In the data rows, the value 128 means zero.
Here are some points:
[164 139  88 121 158 153  99 124 165 123  93 173]
[ 73 162  55 137 130 159 112 167 174 118 144  97]
[143 133 116 130 139 118 130 118 122 146 173  95]
[ 83 161 166 112 135 107  97 129 135 139 184 115]
[ 98 102  70 113 182 152 111 176 159  75 178  88]
[ 92 117 185 136 121 135 157 156 116 110 170 129]
[190 118 154 134 122 128 142 117 105 140  64 145]
[115 178 202 121  55  98 105 101  93 129 153 111]
[159 117  82 123 150 112  82 115 100 157 146 114]
[ 76 149 141 125 104 124 142 163 140 133 153  96]
[ 54 131 165 147  98 124 170 159  80 123 122 144]
[ 29 120 191  99 127 111 127 164 145 105 108 193]
[143 140  88 118 140 134  75 121 146 120 136 112]
[224 106 171 150 114 123 161  87  93 168  73 169]
[247 129  99 139 159 124 127  85 104 152  95 163]
[189 106 151 159 133 110 101 106  82 137 108 184]
[196  65 147 144 163  93 150 140 103 130  62 210]
[113 186 134 124  70 139 101 105 154 128 180  16]
[187 110 113 160 126 136 142  72  86 161 117 121]
13 more points follow, each with its number after it:
[166  89 160 163 154 127 163 140  95 110  64 175] 0
[116 119 115 114 103 161 127 121 126 103 175  73] 1
[212  80  76 146 152 135 164  97 106 158 132 106] 2
[132 133  78 118 160 121 114  86 162 153 139 130] 3
[213  95 103 142 148 141 113  97 128 134 108 134] 4
[ 24 158  65 102  99 133 100 158 217  82 183  61] 5
[152 141  98 120 121 148 116 137 153 138 109 159] 6
[ 13 144  52  92 129 170  81 142 213 100 189  59] 7
[ 56 126 198 102  82  92 132 195 143  59  75 190] 8
[170 120 154 157 164 100 157 108  89 138 104 174] 9
[ 41 158  94  93  69 123 114 147 112 110 229  53] 10
[ 66 140 195 141 101 109 119 119  95 136 180 105] 11
[179 126  55 132 189 146 162  66 167 176 115  78] 12
Which three of these numbered points are nearest to each point below, looking only along the 3 directions in which the first points spread most? Their numbers follow each, nearest first.
[ 31 125  77 110 168 172 116 128 197  92 207  75] > 7 5 10
[113 147  77 129 162 170 105 131 132 111 152 136] > 3 6 1
[102 112  83 145 107 133 137 148 156 125 160  40] > 1 3 10
[ 96 168 165 123  97 111 130 126 112 149 158 114] > 11 1 6
[ 35 172 245 110 105  76 160 176  66 119 100 166] > 8 11 0
[183 128  95 126 121 130 105  72 133 167 119 110] > 2 4 12
[180 101  84 108 123 111  94  90 145 150 132 125] > 2 3 4
